One turn moves every row onto another: examples first, then more rows asked:
K_8: [ 153, -297,  -25,   60,  294,   27,   10,   55, -114,   42,  -15,   77,
   51,  -52,  -31,   79, -208,  135]
K_641: [-121,  -45,  -86,  103,  -77, -182,  -17,  -61,   92,  179,   56,  -23,
  302, -181,  246,  -26,  133,  105]
K_444: [-190, -185, -120,  193,  -70,  -45, -172,  184, -114,  -63,  -62,   47,
  -28,  -16,  215,  215,  -48,  140]
K_62: [-288,   -4,  184,  -17,   15,  -92,  149,  111,    5,  -29,  230,  -53,
   53,    4, -113,   15,  140, -345]
K_183: [-121,  274, -229,  -29, -130,  -66, -135,    7,  251, -107,  -39,   63,
   -8,   -9,   67,  155,   14,   73]
K_210: [  69,  -24, -214,  212,  -71,  262,  -30,  118, -107, -111,  -87, -165,
  209,  103, -109,  -72,    7, -100]
K_36: [  84,  270,   62,   50,  158,   26,  -20,   99,  -89, -199, -202,  124,
  -41,    1, -196,  -47,  143,  117]
K_872: [  44, -338,  139,  -78,  -95, -130,   44,  -59,   52, -140,   52,   56,
 -203, -244, -119,  115,  -10, -179]
K_48: [   2, -211, -342,   46,  -55,  -16,  253,  -29,  -26,  -77,   66,   33,
  165,   73,  -94, -159, -173,  216]
K_389: [-220,  -19,  100,  115, -163,   82,  210,   41,  157, -111,   -9,  156,
  231,    9,   -4,  283,   70,  216]
K_356: [-235,   25,  172,    5,   24,   17,  243,  106,   81,   18,  223,  -18,
  128,  109, -179,    6,   76, -296]
K_898: [-134,  -94,  -68,   28,   40,  169,   89,  350,  -19, -259, -209, -125,
  196,    1,  -64,  -26,  114,  248]
K_527: [ 183,  125,   40,  284, -110,  -75,   13,  -25,  -43,   72,  -81,  288,
  100,  -97,   40,  163,  -44,    2]
K_260: [ -52,    6,  -33, -253,   93, -188,   91,  -50,  -79,   12,  -32,  157,
    3, -211, -117,    5, -290,  188]
K_624: [ -91,  -38,  -54,  160, -143, -122,  180,   18,   72, -208, -153,  116,
 -208,   87,    2, -258,  173, -233]
K_143: [ -69,    0,  139,  -96,  300,  -31,  158, -126,   55,   36,   77,   38,
  227,  -56, -106,  -64,  146,  205]
K_501: [  94, -166,  -13, -133, -174, -201,   17,  243,  125,  -66,  241,  107,
   68,  -64,  117, -323,  -31,  -82]
K_835: [-118,   -9, -109,   38, -108,  -28,  174,  -30,  106, -216, -148,  131,
 -299,  122,  -44, -223,  111, -148]
K_315: [ -16,   -7,  185,   63,  -12,  107, -164,   70,  166,  -85, -255, -162,
   78,  -16,  -65, -133,  299,   -8]
K_895: [-180, -140,  -85,  -77, -225,  138,  241,  135, -147, -259,  -93,   -4,
  104, -215,  115,  -56, -112, -264]
K_741: [-265, -129,  -95, -171, -177,  160,  130,  181, -231, -233,  -48,  -41,
   33, -193,  118,  -84,  -81, -160]
K_61: [ 161,  -17, -337,  -85,  106,  -19,  -71,  168,  175,  -25,  -92, -149,
  176,  -92,   11, -150, -100,  102]
K_917: [-139,  -16,  384, -118,  150, -123,  -98,  247,   18,  -14,  -53,  145,
   16,    0,  -46,  -12,   12,  142]
K_309: [ 147, -333,  185,   -3, -119,  -72,   87,  -24,   10,  -19,  -16,   20,
 -128, -277, -167,   77,   -3, -191]
K_279: [  61, -165,  -38, -153, -172, -154,   92,  196,  192, -163,  283,  165,
   81,  -17,  116, -213, -119, -155]

K_62 -> K_279
K_389 -> K_641
Where do these go?
K_48 -> K_315
K_741 -> K_356
K_143 -> K_61

One turn moves every row onto another: examples first, then more rows asked:
K_234: [  78,    0, -354,  380,  206, -136,  346,  106, -198, -104,  -91,  368,
  191,  159, -169,  198, -370,  188,   91,   89,   47,  159,  360,   23,
 -152, -295,  -99,  115, -291,  121]
K_528: [ 186, -224, -486,  257,   85,  218,   47,  146,  204,  -17,  -60,  414,
   33, -446, -336,  305, -304,  214,  -40,  -34,  152,  210,  228,  -31,
  106, -301, -113,   38, -399, -240]
K_909: [ -23,  271, -497,  138,  136,  219, -107,   39,  -91,  184,   -8,   88,
  290, -312, -365,  404, -387,  123,  239,   -1, -147,  278,   32,  189,
  -64, -450,   98,   35, -396,  159]
K_897: [  -1, -171, -513,  293,    6,   79,  236,    0,    7,  -15,  -50,  240,
  294, -510, -255,  325, -270,  320,  196,   -1,  118,   41,  168,  -12,
  200, -400, -117,   10, -427, -149]
K_394: [ 264,  -82, -403,  248,  197, -154,   32,  -87,  232,  -47,  206,  309,
  -35, -269, -182,  220, -280,  277,  229,  183,   47,  -14,  265,  -88,
 -127, -292,   40,  264, -230, -141]
K_110: [   5, -105, -544,  -85,  201,  234, -270,   -3,   69, -117, -215,  200,
  310, -249,  -71,  358, -276,  200,    7,  165, -358,   97,   66, -136,
   12, -306,    0,   28, -298,   30]
K_744: [ 129,   46, -325,  449,  144,   35,  222,   41, -270,  -20, -160,  113,
  284,  217, -194,  394, -341,   97,   98,  115,  -66,   88,  138,  -90,
 -239, -308,   59,   15, -423,  112]
K_666: [ -42,   -9, -488,  176,  305,  213,  207,   98,  -46, -169,   -3,  291,
   66,  177, -237,  504, -441, -194,   49,   52, -122,  240,   18,   72,
 -170, -324, -171,  208, -118, -252]
K_401: [  50,  -38, -484,  103, -105,  178,  386,   68,  143,    8,  106,  313,
  -21, -199, -259,  459, -533,  -69,  190,   -8,   -6,  463, -266, -179,
  -21, -409, -210,  138, -184,  -68]
K_294: [ -33,  -30, -458,  211,  291,  -22,  341,  144,  -56, -194,    5,  472,
   53,  146, -187,  265, -427,   13,   61,   49,    6,  248,  284,  122,
 -108, -294, -236,  243, -106, -101]
K_380: [  75, -364, -375,  172,   61,  111,  128, -116,  -96,  -49,   -3,  208,
  271, -396, -215,  278, -215,  274,  147,  255,  108,  -24,  174,  -93,
  109, -352, -225,  -22, -359, -221]
K_157: [  51,  134, -363,  275,   29,   65,  329,   71,  -76,  270, -114,  186,
  -82,  108,  -32,  102, -413,   53,  312,  -26, -120,  214,  301,  -32,
  -46,  -73, -237,  199, -144,   18]
K_392: [ 136,   60, -379,   88,  -74,  220,  161,  149,  128,  228, -102,  196,
  -68,  -60, -320,  511, -387,  -80,   33,   74,  -31,  407, -233, -254,
 -140, -433,   30,   60, -425,  114]
K_391: [ 106,  130, -418,  282,  279,  -42,   44,  -33,   93,  263,  107,   34,
  156, -356, -292,  264, -231,  218,  208,  221,   39,   76,  220,  110,
 -113, -370,   74,  169, -431,   89]
K_197: [  40,  119, -204,  186,  -32,  139,  129,  117,   20,  138, -212,  182,
  -66,  205, -158,  277, -448, -120,  280,  -24, -198,   69,  -42,  -54,
  -53,  -93, -174,  266,  -95, -199]
K_944: [ 163,  159, -246,  268,  -15,  147,   93,  144, -142,  195, -272,   91,
   80,  224, -214,  281, -435,   -4,  378,  -35, -202,   82,  -42, -127,
  -66, -109, -203,  154, -133,  -52]
K_748: [ 236,  -74, -465,   90,    4,   46, -118,  -52,  141, -325,  134,  536,
  -12, -165, -184,  329, -459,  211,  263,  -65, -120,  131,   97, -118,
  -85, -339,   50,  189,  -59, -213]
K_185: [  95, -263, -423,  -61,   12,  395, -176,   59,  -60,  -87, -149,  472,
   80, -239, -253,  313, -323,  139, -111,   48,  -36,  320,  198,  -44,
   43, -342, -118,  -96, -331, -140]
K_82: [  57,   34, -403,  329,  209,  254,  134,   37, -170,  -59, -113,   77,
  207,  222, -231,  573, -387, -141,   68,   90, -171,  141,  -73,  -56,
 -253, -327,    5,   61, -305, -115]
K_307: [  59,  -44, -414,  237, -146,  158,   55,   37, -120,  -94, -120,  286,
  -18, -268,  -97,  -23, -486,  104,  461,  -98,   81,  204,  -91, -238,
  -47, -455,  -58,  133, -129,  332]
K_419: [  65, -127, -365,   89,  106, -249,  201,  185,   24,    8,  -94,  352,
  127, -124,  -63,  185, -338,  205,  362,  334, -147,  170,   47, -249,
 -109, -368, -153,  291, -252,  368]
K_488: [ 170,  170, -344,  325,   15,  103,  211,  112, -204,  272, -208,  100,
   74,  162, -137,  170, -417,   92,  388,  -28, -155,  185,  165, -117,
  -61,  -87, -235,  117, -162,   86]
K_670: [ -37,   88, -406,  147,  -29,  224,  129,   61,   29,   55,  -58,  248,
  -64, -345, -207,  -76, -509,    1,  255,  -84,  164,  381,  -85,  -17,
  -11, -438, -149,  156, -144,  311]
K_879: [ 148,    3, -303,   87,   48,  -50,   48,  227,   61,  231, -223,  222,
   16,  -17, -199,  347, -256,   82,  131,  281, -114,  226,  -49, -299,
 -193, -410,   72,  152, -468,  381]
K_347: [ 144,  -87, -401,  169,  -37,  108,  -54,  -32,  -38,  -60, -127,  149,
  -94, -155,  -89,   95, -330,   65,  449,   54,   50,  -26, -174, -425,
 -111, -471,   11,  197, -106,  209]
K_863: [-116,  -99, -552,   72,   87,   91,   37, -101,  -84,  -71, -145,  110,
  461, -393,  -88,  363, -250,  310,  214,  113, -203,  -38,   75,  -78,
  149, -393,  -59,    1, -362,   23]
K_428: [  87,   12, -387,   38,  152,  135,  -48,  -32,  167,  113,  -84,   27,
 -197, -151, -177,  109, -257,  -63,  236,  164,   96,    6, -207, -328,
 -109, -452,  -39,  259, -113,  127]
K_576: [ 189, -368, -404,  138,  -41,  254,   33,  -33,  -51, -133,  -24,  440,
  101, -323, -265,  282, -310,  246,   13,   57,  138,  174,  218, -120,
   91, -334, -193,  -75, -317, -288]
K_846: [ -28,   92, -270,  181,   -6,   85,  277,   72,   70,  185, -117,  246,
 -163,  146,  -36,  172, -443,  -88,  242,  -10, -146,  145,  165,   10,
  -42,  -78, -197,  286,  -90, -155]
K_854: [   4, -157, -471,  101,   11, -112,  405,   94,   71, -131,  111,  407,
  100, -236,  -98,  263, -499,  106,  396,  153,  -70,  320,  -99, -178,
  -10, -373, -325,  271,  -81,   96]
K_952: [ -82, -180, -418, -146,  154,  341, -224,   31, -114,   28, -212,  260,
  249, -266, -207,  316, -245,  111,  -57,  222, -177,  205,  149,   39,
   37, -373, -107,  -52, -391,    4]
K_532: [  53,  151, -517,   24,  -39,  273, -202,   21,  -63, -178,    2,  392,
  182, -191, -300,  441, -529,  119,  271, -179, -241,  310,  -48,   57,
  -52, -433,   85,   53, -167,  -29]
K_564: [ -96, -239, -381,   -1,  190,  162,  -36,  -83, -138,   60, -128,   91,
  367, -352, -167,  292, -181,  188,  102,  352,  -95,   -6,  130,   12,
   67, -374, -170,   -1, -398,  -48]
K_866: [ -29,  124, -392,   17,  159,  208,   61,   25,  208,  181,  -47,   84,
 -174, -269, -250,    0, -377, -101,  110,   77,  173,  248, -153,  -76,
  -50, -433, -134,  231, -135,  186]
K_231: [ 196, -185, -504,   23,  203,  308, -270,  150,  247,  -83, -165,  392,
   40, -280, -228,  319, -304,  142, -150,   64, -142,  259,  156, -109,
   -9, -248,  -45,   51, -324, -132]

K_394 -> K_391
K_185 -> K_576
Where do these go?
K_110 -> K_231
K_744 -> K_82
K_307 -> K_347
K_419 -> K_879
K_197 -> K_846

One turn moves every row onto another: examples first, then more rows asked:
K_494: [ -78,   32,  116,   11,  124, -362,   31,  124,  -77,  -63, -343,   50,
 -182,  170]
K_4: [ -79, -173,    4,  189,  205, -157,   22, -248,  -89,  331,  -13,  295,
 -240, -110]
K_994: [ -56, -122,  -65,  140, -170,  -65, -253,   28, -111,  -96,   54,  -73,
   16,  115]
K_612: [  85,   98,   52,   86,  227, -132,   19, -141,  -90,   15, -185,  131,
  127,  211]
K_799: [  99,   57,  -81,  146,  129, -458,  129,  -27, -317,   67,   46,  -50,
 -369,  -79]
K_820: [ 185, -229,  -13,  289, -178, -103,   99,   86, -155,  159, -145,    7,
  -56,  216]
K_205: [ -70, -132,    6,  247,  183, -159,   85, -139,  -23,  373,   25,  296,
 -255,  -32]
K_731: [  41,   37,   -8,  137,   79, -456,  187,    5, -358,   21,   57, -117,
 -290, -137]
K_164: [ -26, -174,  -90,   23,    9,  118,  -18, -195, -475, -124, -102,  -20,
 -118,   61]
K_111: [ -12,  172,  169,   59,  166, -170,  188, -220,   17,  109, -310,  -30,
 -207,  -53]
K_191: [-233,  -54,   -3,  101,   -6,  -29,  -76,  174, -335,  -46, -163,   99,
 -161, -265]
K_410: [-244, -144,   -2,   36, -214,  -19,   28, -268,  -99,   19, -100,  -53,
  -59, -216]
K_667: [-204,  -75,  -14,   42,   56, -111,  -51,  -55, -246, -119,  -16, -207,
 -515,  -37]
K_899: [-101,   26,   86,  196,  107,  240, -128, -152, -123,  158,   34,   33,
 -185, -173]
K_577: [ 229, -156,   23,  230, -210, -198,   90,   47, -125,  217,  -45,  -16,
  -97,  231]

K_667 -> K_994
K_410 -> K_191
Where do these go?
K_820 -> K_4
K_205 -> K_799
K_612 -> K_111

